(in the rows, 128 means zero)
The rows of M fall into several groups, and each row is roughly a mix of its group's hidden directions; some rows fit no group.
M:
[[ 89 153 145  77 138 155 128 160 154 124 154  99 117]
 [140 113 162 131 150  68 134 125  98  85 103 114 132]
 [137 125 120 179 113  76 119 102  92 127 113 129  92]
 [161 132 175 176 170 120 138 151  99 117 141 138 129]
 [107  96  90 126 106 115 128 140 122 159 177 138  83]
 [ 91 107 131  93 123 101 108 168  93 125 111  85 131]
 [119 116 136 196 126 148 167 107 142 104 104 123 105]
 [108 147 152  68 141 147  81 146 112 103 118 123 113]
 [125 138 123 142 166 141 115  85 117 145 159  86 175]
 [111 146 116 112  95 157 150  97 111 117 173  89  99]
 [164  84 129 119 123 131 132 169 146 180 148 110 151]
 [ 98  84 119 131 108 144 104 133 159 160 122 138 182]
 [109 128  84  59 121 116 102 137 129 107 134 151 143]
 [113 183 124 120 141 124 159 107 159  88 128 143 168]
 [137 103 110 129 122  92 142 132  64  88 123 158 129]
 [147 111 112 102 114 104 163 173 132 162 163 164 129]
 [ 94 115 107 144  99 121  75 121 127 185 123 144 131]
 [164 111 106 193 158 120 152 128 151 121 132 154 136]
 [105 102 159 106 138 114  94 179 109 151  98 115 103]
 [169 105 138 132 110 133  92 181 158 154 125 154 145]
 [138 122 146 108 101 161 161 110 167 158 165 161 113]
 [155 104 122 123  87 182 125 133 168  90 134 140 133]
 [168 135 141 146 186  98 146 110  89 134 106 140 131]
 [180 125  91 126 143  72 144 152 123 108 112 145 130]
 [110 133 117 156 152 174 145 165 141 184 137 144 137]
 [136 126 121  93 197 127 129 150  92 148 151 111 140]
 [167 117 136 117 128 107  90 107 117 156 144  96 181]
 [127 135 151 161 190 119 129 119  86 113  92 124 110]
 [161 117 159 117 151  85  90 146 113 125 156 151 163]
 [134 145  90 118 106 171 181 119 130 129  93 104 110]
 [ 86 143 121 142 123 133 147 150 122 144 145  62  92]
 [128 139 187 151 143 141 119  85 137 119 109  93  96]
 [ 93 139 112 148 130 184 108 148 144 144 179 138 134]
 [124 187 154  80 127 145 113 155 137 119 121 135  93]
 [122 164 122  95 110 113 150 109 117 113 180 158 165]
 [119 142 150 112 150  94 161 101  93  87 128 143  89]
 [143 126 135 163 177 130 133  84  91 134 137  89 148]
 [176 108  86 132 129  90 106 138 116 142  95 145 159]
 [102  90 112 173 155 121 179 132 101 127 123 138 105]
 [145 135 190 144 104 130 149  91 165 133 124 102 109]
 [ 98 104 114 127  86  71 138 124 146 144 116  94 104]
 [132 122 113 104 124  83  94  65 128 128 147 154 142]
 [119 102 163 173 147  92 153  99 109 134  90 144 127]
 [122 108  93 115 145 125 175 154  92 151 133 176 138]
 [165 115  91 160  90 107 147 138 100 138 138 145  87]
 [102 135 196 169 151 117 108 140 133 125 107 114 147]
 [105 125  86 135  98 136  87 154  86 152 136 137  95]
 [100 166 149  88 148 145 126 162 101  98 138 104  99]
 [ 95 154 113  52 124 142 114 147 140 120 147 130 118]
 [145 135  53 149 104 112 153 127 105 143 104 124 117]
 [162 143  93 153 147 123 150 131  94 145  72 115 107]
 [150 129 129 154 170  92 182 114 107  97 124 143 144]
 [105 122 117  67 145 143  77 160 129 133 112 113 142]
 [153 153 131 120 169 182 124 136 141  91 145 120  92]
 [174 153 170 133 114  83 129 136 151 125 170 135 132]
 [131 180 143 153 121 124 156 140 164 140 140 156  79]
 [100 141  79 105 100 120 163 116 124 146 141 169 160]
 [124 115 146 139  96 123 122  98 124 144  70  83 158]
 [153  92 153 155 131 115 112 118 130 153 112  78 173]
 [108 104 147 179 106 140 136 113 151 121  75  99 137]
 [151 127 141  96  98 107 103 121 195 128 135 125 160]
 [120 143 117 149 178 102 108 120 116 103 165 120 178]
 [ 99 127 179 130 122 131 124 118 197 111 147 117 133]
 [138 119 172 130 177 135 137 137  96 152 161 170 137]
 [135 148 116 126 180 100 165 100  96 113 137 133 169]
 [167 157 154 169 159 109 147 121 124 118 118  80 142]
 [118 118 144 108  95 160 164 147 105  75 121 104 103]
 [159 126 157 132 114 150 166 151 136 185 158 147 116]
 [143 166 120 104 158 104 131 178  78 131 109 118 124]
 [149 131 144 176  80 139 149 116 144 151 157 136  88]
 [106 145  93 140 133 121  66 132  90 165 138 130 110]
 [134 150 126 106  98 118 157 160 133 116 129 183  80]
 [121 116 168 144 113 133  63 138 174 129 110 128 141]
 [126 146 123  87 108 155 147 148 164 176 154 132 160]
 [125 122  73 117  77 111 110 123 108 130 169 135 103]
 [121 150 152  74 150 140 191 125 134 125 147 138 137]
 [ 98 106 107 114 155  91 103 113 116 117 127 118 191]
 [132 133  85 109 153 106 181 154  97 123 125 156 152]
 [ 98  83 141 159 153 148 147  90  99 150  98 137 116]
 [135  81  98 109  98 116 152 149 110 167 134 143  89]
 [101 113 105 132 154  76 142 105  92 131 148 136 172]
 [119 135 112  86 191 119 101 138  91 112 152 130 124]
 [127 166 151 134 171 151 102 122 141  72 136 114 154]
 [ 92 157 118  74 128 120  69 136 133 131 131 116 143]
 [147 120 175  79 105 100 128 138  98  88 137 118 119]
 [140 142 150 156 124 120 121 122 147  62 121 149  80]
 [170 107 109 116 179 103 156 138 112  94 121 146 153]
 [128 115  85 121 106 103 157 151 101 155 130 184 116]
 [101 165 126 116 149 175  86  93 121 114 115  97 128]
 [111 136 152 118 175 127 148 138 129 170 167 148 171]
 [144  95 143  90 104  85 162 119 112 107  84 126 130]
 [113 130 146 129 120 165  63 136 166 155 131 107 148]
 [138 156 136 148  92 143 175 134 141 143 152 159  80]
 [123 112 163 156 108 146  72 134 159 156 101 140 108]
 [144 114 190 123 102 136 139 131 168 126 100 130  88]
 [166 110 135 179  77 115 145  97 139 146 144 132 133]
 [159 144 159 116 143 135 178 162 119 160 151 160 111]
 [130 137 119 150 170  92  84 146 137 118 147 127 180]
 [104 134 121 130 145 116 172 107  84  79 111  95 121]
 [114 139 125 138 199 115 123 137  97 106  99 120 161]
 [109 166 140 146 156 133 108 133 180 136 117  91 166]
 [160 125 105  96 116 170 135 101 105 157 149 174 120]
 [ 76 137 101 137 132 100 140 108  84 100 117  94 111]
 [182 119 113 164 149 109 107 112 108 117  99 167 147]
 [167  90 150 177 143 126 123 108 105 150 131  87 129]
 [127 141 102 130 175 105 159 103 117  80 134 150 161]
 [108 138 139 168 125 157 143 106 171 128 100  76 128]
 [133 143 114 106 105 124 162 159 165 153 178 161 141]
 [126 166 135  78 121 177 122 141 166 148 148 111 130]
 [130 148 153 150 142 156 109 139 179 183 142 142 115]
 [136 107 143 121 121  73 109  98 182 133 110 138 155]
 [122 123 144 146  74 107 135 152 181 142 164 146 123]
 [123 124 133 105 144 100  89 175  74 142 124 125 102]
 [128 140 134 138 164 128 124 107 185 149 156 141 179]
 [106 125 113 107 113 106 133 115  68  74 134 106 117]
 [ 65 142 156 106 137 135  77 140 140 114 142 116 113]
 [ 97 146  94  87 125 123  88 108 139  84 135 137 157]
 [118  69 119 130 145  88  81 135 127 115 135 115 161]
 [120 116 106 147 150 110  63 160 121 104 115 130 165]
 [100 142 138  83 142 144 173 114 142 160 148 122 171]
 [126 167 128  73 124 133  77 111 129 131 118 167 135]
 [140 139 153 130 118 145 120 110  80 150  70 102 101]
 [137 125 128 103  96 138 190 115 122 146 151 153  85]
 [137  86 115 144 133 123 133 191 114 110 116 135 176]
 [147 118  91  97 116 160 171 133 128 123 166 132  84]
 [117 137 137 113  94 166 130  83 144 159 159  92 103]
 [180 136 116 183 172 125 136 137 150 139 139 140 146]
 [125 120  82 128 156 119 176 119 109  93  92 118 157]
 [107 148 139 107 146 126  59 134 105 107 158 131  98]
 [162 133 162 161 144 140 184 117 115 166 137 109 118]
 [105 156 133  60 113 130 129 145 118 133 160  92 148]
 [126 140 100 127 136 109 193 118 124 100 106 168 155]
 [101  93 171 149 142 125 166  86 131 149 100 133 147]
 [132 156 136 105 167 152  90 142 161 110 155  95 157]
 [121  98 121 112  70 143 113 146 166 152 128 170 118]
 [116 131  88 103  99  92 104  93 120  83 136 106 144]
 [159 113 129 164 135 120 156 129  80 110 111 166  89]
 [110 165  97 114 110 126 169 122 153 114 159 178 139]
 [112 135 178 108 100 144 162 102 143 119 167 162 144]
 [129 116 173 179 152 132 128 118 103  72 122 135 124]
 [136 130 118 121  63 129 150 150 153 135 130 175  97]
 [ 67 129 161 152 148 128 114 113 126 158 153 145  93]
 [118 104  90 102 119 112 185 124 109 100 116 166 123]
 [117 107 104 115 131 110 141 178 164 185 116 137 115]
 [155 114 113 116  95 107 149 142 103 108  66 106 105]
 [ 87 138 164 152 125 165 121 161 156 105 156 104 111]
 [127 114 189 162 168 135 107 106 117 101 116 108 113]
 [ 85 132 126  92 120 148 101 122 135 135  94 169  84]
 [142 100 175 182 156 134 145 101 121 120 106 102 130]
 [112 155  98  93 113 125 121 137  97 148 132 193 143]
 [ 86 121 107 114  86 116 112 114  87 137 132  87  98]
 [125 150 168 106 108 146 118 160 132 133  71 115  91]
 [120 130 150  75  87  89 125 157 154 141 125 103 144]
 [139 137 186 105 100 124 140 124 173 110 110 102  99]
 [124 161 182 137 147 102 101 146 150 152  90 152 128]
 [117 134 127  81 144 117  98 164  74 102 134 134 102]
 [149  91 116 113 104  81 120 137  87 139  85 147 116]
 [124  91 150  77 115  98 151  93 135 126 135 159 159]
 [107 149 157 121 131 147  95  78 128 116 144  82  97]
 [124  66 148 131 113 110  92 136 127 116 142 178 141]
 [131 123  85 108 115 129 128  55 124  97 140 142 139]
 [129 159 108 124 149 171 133 120 131 137 194 137  97]
 [113 128 113 137 112 105  84 178  81 150 126 123 100]
 [ 99 125 115 112  90 139 132  98 184 162 152 153 129]
 [152 109 111 116 134 149 171 160 103 123 114 133  68]
 [179 143 147 162 113 126 155  97  99 158 153 127 106]
 [141  82 113 115  94 122 152 129 146 176 146 168 114]
 [117  75 108 132 130 137 124 156 115 120  93 102  74]
 [154 154 167 115 133 157 190 125 157 149 120 117 121]
 [149 147  99  60 133 137  94 142  94 123 123 124 112]
 [ 90 125 104 113 124 102  94 129 148 120  75 111 167]
 [102 158 100  86 164 146 114 117 116  82 101 140 137]
 [143 138 154 126 149 141 120 105 157  80 123 170 174]
 [109 140 151 134 151 135  79  93 132  88 120  79 127]
 [187 119 109 123 149 118 132 129 111 116 181 158 104]
 [106 121  84 150 138 102  77 129 113 120  83 135 103]
 [155 148 144  85 110  89 143 172 124 136 139 166 109]
 [111 115 117 108 164 109 179 140 147  73 138 113 139]
 [128 148 121 103 103 156 175  91 138  93 110  95 106]
 [109 119 143 112 112  81 144  89 103 110 184 130 127]
 [122 111 135 123  89 129  71 144 140 153 170 126  93]
 [182  84 121 159  89 127 122 117 125 158 153 131 118]
 [103 161 110 122 165 176 106  93 104 107 131 116 104]
 [117 141 144 143 169 139 126  78 147  94 173 134 152]
 [ 89  99 160  97 156 166  89 130 135 100 133 144 130]
 [121 131 136 118 153 131 143  81 168 103 163 134 178]
 [122 113  96 113 128 162 178 147 175 125 120 132  91]
 [146 130 155 132 191 102 161  97 103 132 128 145 150]
 [105 132 100 148 115  97  59 109 158 137 145 131 133]]

Here is one row of each group, with its name. Which group are the others in?
[124 163 116  98 145 107 139 104  80  92 155  96 141]
W
[136 111 157  96 104 112 145 141  95 147 181 104 159]
T
[ 81 123 142 110 151 152  75 153 136 120 108  95 109]
L
[140 104 116  99  93 135 128 164 125 122 171 177 100]
S

[151  76 127 166 158 147 117 163 119 100 126 126 161]
S
[151 158  64 125 131  98 116 158 100  98 135 121 128]
S
[ 84 151 119 120 131 146 177 133  90 157 100 138 102]
L
[149 107 154 118  93 131 101 154 135 190 129  96 133]
L
[130 133 153 137 116 160 101 132 152 191 162 105 147]
S
[110  85 170 129  82 123 136 119  90 152 126 107 105]
T
[150  87 145 173 113 117 160 150 145 105  95 141  98]
L
[123 160  86  83 130 146 158 159 138 161 112 152 139]
S
[155 156 133 160 110 146 150  69 128 130 156 164 122]
T
[119 133 132 181 183 154 161 153 119 153 113 131 128]
W
[ 89 126 126  79 138  98 147 103 108  85 155 143 138]
S
[100  98 110  68 120 114  81 149 123 118 122 150 123]
T
[146 134 142 151  76 141 145 130 122 146 125 149  64]
L
[101 124 125 110 114 163 128 105 111  70 102 116  86]
T
